Some points, each followed by its number:
ndarray[2 -13 26 -2 -1 -8 9 11 -17 10 -5 8 -2 -4 8 7 -6 8 -8 -3 -3 7 9 5] 0
ndarray[-8 39 87 23 37 -14 -29 -13 1 -22 13 41 13 -1 40 -49 -17 51 33 -23 -5 23 -43 -28] 1
ndarray[-43 -65 -20 6 -18 -12 28 16 87 22 -4 14 6 -6 16 -20 14 -33 -16 -6 -40 7 -22 44] 2
ndarray[16 13 -28 -3 -17 9 2 13 -16 -3 -4 -25 -20 -6 -15 -2 8 23 9 6 4 -5 -10 -21] 3
ndarray[0 -2 -33 2 -36 7 -21 29 -22 12 5 -6 -19 -16 5 -1 -3 -6 -24 1 6 -2 -18 -47] 4
ndarray[19 -4 15 2 -2 -6 3 0 -6 -4 -9 18 -1 11 10 -3 -5 -3 -4 4 6 -14 7 4] 5
ndarray[-12 -9 -25 27 -25 9 -22 12 -11 32 4 8 16 14 9 27 9 -76 -42 10 5 -59 54 27] 6
ndarray[-1 -51 -12 -17 -9 -6 13 -2 27 -6 0 0 -11 23 8 1 25 -42 11 6 -10 -12 -10 6] 7
ndarray[-9 13 -13 -1 -12 3 -14 12 -3 -1 2 -14 -1 -5 5 -8 4 -7 -8 14 1 6 -14 -9] 8
ndarray[15 -15 -11 -28 -52 23 39 4 -49 -3 -29 15 -28 23 -10 -32 9 28 4 36 13 -9 27 -43] 9
ndarray[-35 -9 0 -18 -17 -12 -14 5 -29 26 54 27 1 8 10 20 -7 1 -34 7 11 37 25 10] 10
ndarray[-31 13 14 -7 0 13 -9 1 12 -10 7 5 -23 0 5 -18 -5 48 7 0 -3 44 -34 -13] 11
ndarray[28 -16 -36 33 32 10 18 40 13 47 -22 -83 13 -50 -50 48 8 -35 -16 -37 18 21 21 30] 12
ndarray[-13 -10 8 0 1 2 2 -3 1 -7 -1 5 -8 9 6 0 -8 18 9 -10 -10 -3 -4 -3] 13
ndarray[18 -11 16 21 13 -26 2 33 -10 10 3 -34 9 -7 -6 33 15 -36 2 -25 -3 -14 25 21] 14
ndarray[17 27 8 -11 -17 -3 -31 -15 -20 -38 -4 22 -7 9 6 -9 9 13 19 20 10 -16 -40 -32] 15
ndarray[8 -13 33 -17 -25 -13 -23 9 3 -23 2 38 -25 30 37 -8 5 13 -3 13 -5 -19 -38 -23] 16
ndarray[41 -38 26 -18 -26 -15 47 3 -7 -16 -45 22 -4 20 4 -15 16 -43 31 6 -6 -49 10 -15] 17
ndarray[40 68 55 -16 94 10 -9 -32 16 -7 -13 -11 23 -3 -25 15 15 66 21 -50 19 -15 -17 25] 18
ndarray[8 17 -123 -10 -46 59 -18 -5 32 21 -66 28 26 -45 -39 -27 46 -84 -30 51 28 -42
        -11 25] 19
ndarray[-30 -95 -127 6 -126 -18 102 62 41 20 -6 -121 -25 -82 -45 -5 23 -127 -36 113 -38 -6
        61 72] 20
ndarray[-1 -1 18 42 50 7 17 -39 58 -23 17 -14 28 16 -5 7 -17 -8 21 -44 -16 -39 8 33] 21
ndarray[23 -7 -40 -66 -76 -26 16 35 -30 48 -28 -7 -19 -28 -13 9 18 -11 -62 59 22 20 -18 7] 22
ndarray[-9 -1 -25 17 -37 -5 -22 15 -8 8 6 7 10 -7 23 -7 -3 -22 -14 18 -9 -14 4 -17] 23
ndarray[4 -23 -52 -26 -97 6 -17 22 -58 8 -8 63 -45 29 24 -14 7 -13 -14 59 7 -11 -5 -61] 24
ndarray[3 -17 4 -11 1 -3 4 3 -13 17 5 13 4 2 9 28 4 -15 -18 10 3 -5 22 14] 25
ndarray[-60 20 41 -13 14 0 -57 -26 29 -22 28 44 -14 20 23 19 -25 16 -5 -10 9 24 -21 3] 26
ndarray[22 42 42 -2 24 14 -1 -44 18 28 -32 48 24 9 -4 -2 -16 14 6 13 28 -22 36 1] 27
ndarray[17 -10 31 -6 6 4 21 -7 -17 4 -9 17 0 12 -8 3 -17 10 0 -15 -4 -4 18 2] 28
ndarray[21 1 -24 11 -16 16 3 -14 -38 -35 19 23 14 31 -3 -11 3 -14 35 15 25 -28 -4 -52] 29
ndarray[61 -55 -11 -85 -48 -7 85 24 -94 11 -27 -3 -19 -1 -10 5 29 -65 18 53 24 21 30 -28] 30
ndarray[-1 -8 -37 25 23 -6 11 -9 22 -15 27 -46 31 -13 -10 19 16 -63 17 -25 2 -2 16 26] 31
ndarray[-36 -32 24 -5 -55 2 -28 -6 -31 -17 52 53 -28 46 34 9 -33 -18 -11 27 -21 25 18 -41] 32
ndarray[-7 -3 37 17 8 2 -11 -19 0 -10 11 26 22 29 11 17 -8 -25 -1 -21 7 -28 31 14] 33
ndarray[14 27 16 -4 46 10 -1 -25 8 -8 5 -19 10 4 -25 10 -9 39 24 -35 7 2 -4 18] 34
ndarray[-17 -4 -16 14 41 -23 4 -14 37 11 32 -27 14 -19 -8 16 1 -35 2 -20 -1 12 21 48] 35
ndarray[4 5 -20 9 10 7 3 12 55 13 -3 -11 12 -24 -11 7 -10 -7 -25 -2 -4 -20 -1 40] 36
ndarray[-15 28 3 0 10 14 -18 -16 21 -7 1 4 -1 7 -10 -3 -3 32 10 -6 -5 -3 -21 -7] 37
Which five points above are nearest to each new point by angle? Their numbers follow each, nearest first.
ndarray[6 6 1 11 -11 -3 -5 10 1 10 -12 -4 14 -6 4 7 2 -12 -11 2 6 -19 14 11] 6 14 36 23 25
ndarray[-53 -22 -25 34 -28 31 9 -20 -4 -7 4 -14 12 -6 -27 11 -17 -10 0 15 12 10 60 22] 20 6 31 35 10
ndarray[-21 5 -24 9 -8 11 -11 8 11 25 1 -24 0 -24 -13 16 -2 -9 -31 -14 -5 3 13 12] 12 36 20 35 6
ndarray[-1 5 1 6 0 8 -18 -6 -4 -12 8 2 5 4 9 12 -2 -19 0 -6 1 -9 -6 -8] 33 29 15 6 26
ndarray[6 -9 2 -3 -5 -10 -6 1 14 -6 -6 8 0 1 11 0 6 -16 -5 -2 -7 -19 -12 7] 7 2 16 17 5
ndarray[15 14 39 9 10 -10 -17 1 -20 -14 7 10 -4 0 29 -8 -6 22 13 -4 -12 8 -15 -24] 1 15 16 11 13
ndarray[25 -5 33 6 35 -2 -9 -10 23 -18 6 -26 15 4 5 24 8 -13 20 -34 -13 -22 -22 7] 21 18 34 14 31
ndarray[4 -12 9 11 21 4 7 -11 18 -7 -3 -5 -6 19 0 0 6 4 16 -24 -7 -13 -2 5] 21 34 13 18 33
ndarray[7 -40 -64 -21 -26 12 44 31 -16 3 -26 -74 -13 -52 -58 -14 27 -39 -6 14 -11 36 -27 14] 20 12 22 30 3
ndarray[11 -9 -16 6 -8 10 -8 13 -7 -10 3 -29 -5 -9 5 4 20 -33 2 -37 -8 -25 -22 -13] 31 14 4 12 7
ndarray[-61 34 25 9 33 1 -21 -55 34 3 25 -10 -15 38 -35 -19 -9 120 11 -3 0 41 2 -3] 37 11 34 26 13
ndarray[53 -41 1 -18 -32 -7 43 17 -63 -1 -29 19 -2 9 2 9 20 -25 8 29 13 -26 27 -22] 30 17 9 5 24
ndarray[-2 20 2 -14 -5 9 -3 -10 -50 -10 5 16 0 9 6 -21 0 27 13 32 20 33 13 -41] 9 29 15 24 32
ndarray[-6 4 -14 4 -8 4 -2 2 -3 -2 7 0 -5 -4 -2 7 3 6 -5 7 4 0 -3 -8] 4 3 8 24 23
ndarray[7 27 -1 5 14 1 -11 -11 -13 -14 26 -16 3 -1 -16 0 0 32 15 7 22 22 -10 -12] 34 37 11 18 3
ndarray[-5 12 19 -2 13 -1 -3 -11 0 -2 -1 13 3 -4 -3 -1 -5 8 8 -2 9 6 -6 5] 1 18 27 26 34
ndarray[-10 -67 -122 -25 -51 33 50 28 7 20 23 -59 -31 -20 -1 0 27 -66 -22 39 -15 0
        14 11] 20 7 19 22 30
ndarray[-14 -12 -3 6 4 -12 14 -4 -5 -26 26 4 2 17 14 -4 -12 -16 12 -16 -2 4 1 -8] 32 29 13 33 31
ndarray[-18 4 9 2 13 3 10 -8 -29 -6 20 -12 -4 7 -8 -4 -22 21 8 0 4 39 17 -9] 11 10 34 32 13
ndarray[8 15 11 -17 -2 5 6 -8 -24 -7 -9 24 -1 0 -5 -12 2 20 9 20 24 17 2 -20] 9 15 29 27 24
ndarray[5 -10 14 10 -13 -6 -10 1 14 -9 -27 9 -14 5 17 1 8 7 5 -4 -11 -28 -6 1] 16 17 5 13 15
ndarray[-4 -19 -17 -15 -24 -6 -1 4 -21 0 8 13 -8 -2 10 -5 5 -19 -11 23 4 17 5 -13] 24 30 22 32 23
ndarray[40 -25 1 -42 -39 -1 32 12 -45 -13 -28 23 -2 5 -2 7 14 -34 3 24 8 -20 -2 -25] 30 17 9 24 22
ndarray[-2 39 5 1 12 21 -31 -9 -13 -10 -15 15 1 -17 -17 4 -1 22 -9 -5 21 -1 -18 -17] 37 15 18 1 34
ndarray[-20 5 2 0 11 -1 7 -18 -31 -2 25 -6 -8 7 -18 4 -14 21 7 -11 3 45 10 6] 10 11 34 26 13
ndarray[22 24 3 -14 -29 -1 -8 -1 -19 1 -12 34 17 1 14 5 6 -34 -12 34 18 -2 3 -6] 24 5 22 23 30
ndarray[-7 -4 -3 -1 -1 -3 -3 0 -12 12 14 9 -2 4 2 9 -4 1 -15 4 3 17 11 2] 10 25 32 0 22
ndarray[-15 -2 -11 -11 -8 18 17 -6 -19 5 -4 17 -12 3 -9 -32 -10 34 10 27 1 49 -1 -26] 11 9 24 3 32
ndarray[-25 18 -17 -10 8 17 14 -11 36 -12 -34 -24 -18 -14 -27 -28 11 13 17 3 -16 12 -42 12] 37 11 2 3 36
ndarray[-5 17 2 -6 9 -6 -6 -7 -2 12 12 -3 0 -16 11 -6 -4 16 -9 17 8 36 -4 0] 11 10 8 1 26
ndarray[35 -31 11 -21 -24 -13 20 0 -27 -6 -26 19 -12 4 7 -4 11 -33 12 2 -12 -28 -7 -18] 17 30 5 7 9
ndarray[-3 -2 -9 10 -17 -12 -16 11 40 -1 -6 -13 -10 -6 14 -1 9 -6 -5 -8 -21 -23 -35 6] 2 36 7 8 16
ndarray[3 19 21 0 9 0 1 6 -15 -9 6 -10 -5 -8 2 1 -7 18 10 -14 -5 10 -14 -7] 1 34 18 11 37
ndarray[3 3 -15 0 -5 12 8 1 -24 -14 1 9 2 7 -3 -14 9 -4 9 3 9 -12 1 -33] 29 9 24 15 3
ndarray[-1 -18 -31 -1 -18 -1 10 20 10 13 -21 -24 -9 -10 0 3 8 -16 -22 -11 -20 -17 4 17] 20 2 12 36 19
ndarray[-35 -33 23 -1 1 -5 20 -7 -8 25 15 8 6 12 4 1 -17 15 -22 3 3 38 30 22] 10 0 25 28 32
ndarray[6 -6 10 17 13 -1 4 0 10 3 2 -9 6 1 -5 10 -7 -11 -7 -31 -13 -16 13 22] 21 14 35 33 31
ndarray[-11 -19 20 -8 -1 -16 -1 10 -3 2 19 -1 -22 6 13 -7 -13 44 -28 0 -7 25 -8 17] 11 0 10 13 26
ndarray[-4 -40 -64 19 -22 -1 30 50 35 31 -24 -62 -16 -26 -23 15 14 -39 -37 -21 -50 -28 28 41] 20 12 36 2 14
ndarray[16 -16 -4 13 26 -1 12 -4 47 2 -1 -3 0 21 9 2 -4 5 14 -18 -11 -30 -6 20] 21 36 2 7 35
ndarray[-14 0 2 0 2 26 -1 -13 31 8 -15 16 1 3 -18 11 3 15 -3 -22 -7 -19 -3 6] 37 21 36 27 13
ndarray[-17 -121 -19 -10 -47 -23 114 20 -42 20 -26 -7 -5 -9 -38 -31 4 -90 3 2 -9 -3
        91 50] 20 30 17 7 25
ndarray[-7 17 -7 -5 -5 -6 -31 3 10 -13 2 -9 -5 -17 8 -8 5 11 -9 -3 -5 6 -41 -11] 8 11 37 15 4
ndarray[-36 -112 4 18 -61 11 62 78 -41 47 -13 52 -18 43 3 31 -28 -12 -49 -16 -41 -25
        120 15] 25 0 6 28 32
ndarray[6 10 13 -5 16 6 10 -23 5 -7 -17 14 17 1 -3 2 5 -26 14 -5 12 -20 13 8] 27 33 21 17 5
ndarray[-4 127 60 -28 61 47 -112 -72 -16 -40 -6 43 13 -28 -41 -70 -17 127 40 -19 53 41
        -112 -122] 37 1 15 11 18
ndarray[21 -14 57 15 64 -22 32 -11 23 5 -1 -5 15 -3 -2 18 -22 7 30 -32 6 -3 30 45] 21 34 18 28 35
ndarray[10 -12 8 21 -21 -13 -13 37 5 16 -32 19 -2 -7 28 13 8 -5 -21 -10 -8 -43 -12 -7] 23 5 16 6 4
ndarray[9 -33 -31 -14 -5 -8 19 14 14 19 -3 -23 4 -18 -11 8 14 -43 -15 6 -7 0 11 31] 20 12 31 7 2
ndarray[4 17 -23 2 -8 8 -8 9 -9 -8 -7 -15 2 -14 -7 -6 8 5 6 14 3 -2 -12 -24] 3 8 4 15 19
ndarray[1 -6 21 -4 3 5 3 -10 9 8 -13 25 9 14 1 1 -4 4 -3 3 11 -14 14 10] 27 5 33 28 25
ndarray[31 -15 35 0 -66 -12 -4 34 -80 1 -47 45 2 13 33 0 9 -4 0 60 5 -26 20 -50] 24 9 5 30 17
ndarray[-3 10 -18 0 0 11 -2 -11 -2 1 -7 -2 3 14 -9 -8 0 6 -2 10 18 -2 21 -3] 9 19 27 29 3
ndarray[-9 -36 -44 -7 -54 10 20 8 10 3 -16 15 -32 25 14 -10 20 -27 -1 57 -16 -7 -12 -15] 24 7 20 9 23
ndarray[4 17 -6 15 -68 21 -51 11 -5 -53 -41 29 -25 6 36 -28 15 -28 5 16 -21 -65 -64 -46] 15 16 24 23 4
ndarray[42 -32 -25 -15 -24 -10 33 29 -14 21 -43 -20 -5 -24 -21 12 16 -45 -14 -1 -9 -21 7 33] 20 30 22 12 14
ndarray[16 -20 -49 -16 -5 0 37 13 -11 7 -17 -23 -5 -29 -22 -1 12 -28 1 23 -4 25 3 11] 20 30 22 12 19
ndarray[4 -17 18 -5 9 2 8 -9 -11 -10 10 13 1 14 7 9 -4 -1 8 -18 -6 0 4 3] 28 33 13 0 5
